Each cloud is a set of points of 10 numbers each, in no order, taken from a shape drawn with curves, like pieces of string that can fork, join and close up.
After each cloud, say how many separate parts and how many independent loops its shape has (a circle has one loop, a figure eight two, a Y shape none).
In the rows, zero is written as 128.

Y (95 x 10):
[[198 127 197 156 116 128 123 104 115 157]
 [ 67 110  87  99 144 154 101 120 104 125]
 [ 74 104  96 107 137 152 107 123 106 129]
 [179 118 186 147 116 132 123 104 114 153]
 [186 162 178 154 142 143  92  80  96 171]
 [215 143 205 165 119 123 118 101 114 164]
 [ 84  98 113 112 128 148 118 121 107 132]
 [ 79  99 106 110 132 150 115 123 106 131]
 [213 159 202 162 130 130 106  90 105 169]
 [181 156 174 155 140 142  95  82  97 173]
 [ 80 121 120  85 127 142 120 106  97 116]
 [ 67 128  99  79 137 146 106 106  96 113]
 [ 79 122 120  83 127 141 119 105  96 114]
 [211 136 203 162 117 124 120 103 115 162]
 [ 66 127  95  81 141 148 104 109  96 111]
 [ 85 106 119 102 127 145 120 115 104 127]
 [158 106 168 147 118 140 121 109 114 157]
 [ 83 111 119  99 128 145 119 113 101 123]
 [ 83 113 119  95 127 144 119 110 101 121]
 [162 118 160 161 124 141 111 103 111 174]
 [188 163 181 154 143 142  92  79  95 172]
 [ 79 124 119  81 127 141 118 104  95 114]
 [205 165 196 159 137 135  98  83 100 171]
 [165 123 162 162 126 142 109 100 110 174]
 [184 159 176 155 141 143  93  81  96 172]
 [188 121 192 151 117 129 122 104 115 155]
 [166 127 163 161 128 142 108  98 108 175]
 [155 104 161 155 119 141 120 110 115 164]
 [ 73 129 112  77 131 141 113 102  94 109]
 [210 162 199 160 134 133 102  85 101 171]
 [170 137 165 159 132 141 103  93 105 174]
 [ 76 128 116  78 129 141 117 103  94 111]
 [ 71 128 110  77 132 142 113 103  94 110]
 [217 148 205 165 123 124 116  98 112 166]
 [197 167 189 155 141 140  94  78  96 171]
 [ 69 129 103  77 136 143 110 105  95 111]
 [ 79 101 104 110 133 150 113 124 107 132]
 [205 131 202 159 116 125 121 103 115 160]
 [168 131 163 161 130 142 105  95 107 175]
 [191 165 183 155 143 141  92  79  95 171]
 [ 81 119 120  88 128 143 119 107  98 118]
 [216 145 206 165 120 125 116  99 113 165]
 [156 105 167 148 118 140 122 109 114 158]
 [210 162 200 160 134 131 103  86 103 170]
 [ 74 129 115  76 131 141 116 102  94 110]
 [213 138 205 163 118 124 119 102 115 163]
 [ 85 103 119 107 127 146 121 119 105 130]
 [ 69 129 107  76 134 143 112 104  94 110]
 [163 111 175 144 118 138 123 106 112 153]
 [ 82  99 109 111 130 148 116 122 108 132]
 [ 84 108 120 100 128 144 120 115 103 125]
 [ 64 121  86  88 145 152  99 114 100 118]
 [175 149 169 157 136 142  97  86 100 173]
 [ 66 113  85  96 143 154 100 119 102 122]
 [217 150 206 164 124 125 113  96 111 167]
 [ 65 118  84  92 144 153  98 117 101 121]
 [ 85  98 114 111 126 147 120 122 107 133]
 [ 82 116 120  93 127 144 120 110  99 121]
 [ 69 109  88 101 142 153 101 121 103 126]
 [ 71 106  94 105 140 152 105 124 106 128]
 [171 139 165 159 133 142 102  92 103 174]
 [157 108 171 146 118 138 121 107 113 156]
 [ 65 126  93  83 141 149 102 110  98 115]
 [177 152 172 155 139 143  95  85  99 173]
 [173 144 168 158 135 143  99  89 102 174]
 [ 65 118  86  92 145 154  98 116 101 119]
 [158 110 160 160 121 141 116 107 115 170]
 [201 128 199 157 115 126 122 104 115 159]
 [215 156 204 164 128 127 109  92 107 168]
 [162 116 160 161 123 141 112 104 113 173]
 [155 105 161 155 118 141 120 110 115 164]
 [193 165 185 155 141 141  94  78  96 171]
 [203 165 193 157 138 137  96  82  98 169]
 [160 112 159 161 122 141 114 107 115 172]
 [ 70 106  92 104 140 152 105 122 105 128]
 [193 125 195 154 116 128 122 103 115 156]
 [155 105 163 152 118 141 120 111 114 162]
 [ 77 101 102 108 135 151 111 123 106 132]
 [168 115 180 145 118 135 122 105 113 154]
 [ 86 105 119 105 127 145 120 116 105 128]
 [173 116 183 146 117 134 122 104 112 154]
 [161 110 173 145 117 137 123 106 113 154]
 [ 65 122  90  86 144 150  99 113  98 116]
 [217 154 204 163 127 127 111  93 108 168]
 [166 114 179 145 116 136 122 105 112 154]
 [207 133 201 160 116 125 121 103 116 160]
 [157 108 160 159 119 141 117 109 115 169]
 [ 85  98 116 111 127 147 120 121 106 131]
 [181 120 188 149 116 131 122 102 114 153]
 [155 105 165 150 118 140 120 111 114 160]
 [ 85 100 118 108 126 146 120 119 106 131]
 [157 107 161 158 119 141 117 108 115 167]
 [200 167 190 157 140 138  95  79  97 170]
 [ 77 126 118  79 128 141 117 103  94 112]
 [ 86 100 117 110 126 147 120 121 107 131]]
parts | 2
loops | 2

R:
[[139  76  87  90 109 145 154 102 194 132]
 [136  84 124 142 115 112 145  90 163 119]
 [126  96  60  50 110 175 119 123 186 145]
 [ 33 111  98 129 120 155 107  74 146 135]
 [ 88  97 131 160 123 118 131  75 148 121]
 [ 33 107 118 155 125 141 117  64 141 129]
 [148  72 104 114 110 127 163  96 190 124]
 [107  92 129 154 119 115 135  81 153 121]
 [ 32 107 115 152 125 145 116  64 140 129]
 [138  77  85  84 109 148 150 105 193 134]
 [144  82 124 138 114 109 149  92 169 119]
 [153  74 115 125 112 117 162  95 184 121]
 [130  93  64  56 109 170 126 120 188 143]
 [ 38 113  88 117 120 161 104  80 149 137]
 [ 86 113  55  63 114 179  97 115 167 148]
 [149  72 107 116 110 126 164  95 190 124]
 [116  90 129 151 118 113 139  84 157 121]
 [119 104  55  47 111 180 108 126 181 146]
 [100 112  52  52 112 180 100 121 173 148]
 [ 30 111 106 141 123 151 110  69 143 132]
 [ 31 111 102 135 121 153 109  71 145 134]
 [ 50 103 128 165 126 131 124  64 141 126]
 [ 70  98 131 164 125 124 127  70 144 123]
 [ 42 104 123 163 125 135 121  63 140 127]
 [150  72 111 120 110 122 165  95 187 123]
 [153  77 118 130 113 113 161  95 180 121]
 [ 61 115  68  87 116 172  99  99 157 143]
 [133  86  72  64 110 164 135 113 192 140]
 [140  76  91  95 108 141 155 100 194 132]
 [143  74  95 100 109 137 158  99 194 131]
 [136  79  81  79 108 153 146 107 194 136]
 [104 109  50  51 111 181 101 123 174 149]
 [108 110  53  48 111 180 103 124 175 149]
 [ 75  98 131 163 124 121 131  70 145 123]
 [153  73 111 123 111 119 165  93 186 122]
 [ 81  97 131 162 123 121 130  72 146 124]
 [149  79 120 134 113 111 153  95 173 119]
 [143  72  98 103 109 134 160  98 193 128]
 [ 66 114  64  80 115 174  98 104 160 144]
 [127  88 127 147 117 112 142  88 160 119]
 [ 95 112  53  56 113 179  99 119 171 150]
 [ 30 110 110 146 124 147 112  66 142 131]
 [ 37 106 121 157 126 138 119  65 141 128]
 [104  93 130 154 119 115 134  81 153 120]
 [153  73 114 125 111 117 165  94 185 121]
 [136  82  79  74 109 156 143 108 193 138]
 [131  86 126 144 115 111 142  89 162 120]
 [ 80 114  57  67 114 177  98 113 165 148]
 [146  72 102 109 111 129 163  95 192 127]
 [ 43 104 125 163 126 132 122  63 140 127]
 [152  77 120 130 113 112 159  95 178 119]
 [123 100  57  47 109 176 115 124 185 147]
 [114 107  52  47 111 180 106 126 179 147]
 [128  95  62  53 109 173 122 120 188 144]
 [ 44 113  82 109 118 165 102  86 152 139]
 [133  89  68  60 109 166 130 116 191 142]
 [ 36 113  92 123 119 160 104  76 148 136]
 [151  78 119 133 113 111 157  95 175 120]
 [ 62 101 130 164 126 126 126  68 143 123]
 [120 102  54  46 110 178 111 125 182 147]
 [153  74 115 127 113 114 162  95 182 122]
 [ 97  94 131 157 121 117 134  78 151 122]
 [147  80 121 137 114 111 152  94 172 119]
 [123  89 128 148 117 112 139  86 159 120]
 [134  82  74  68 109 160 139 112 193 139]
 [ 56 102 130 165 127 128 125  66 142 126]
 [ 50 115  76 100 116 168 100  91 154 140]
 [140  83 124 139 115 110 147  92 167 120]
 [ 55 114  73  94 117 169 100  94 157 143]
 [ 74 114  60  73 114 175  97 109 162 146]]
parts | 1
loops | 1
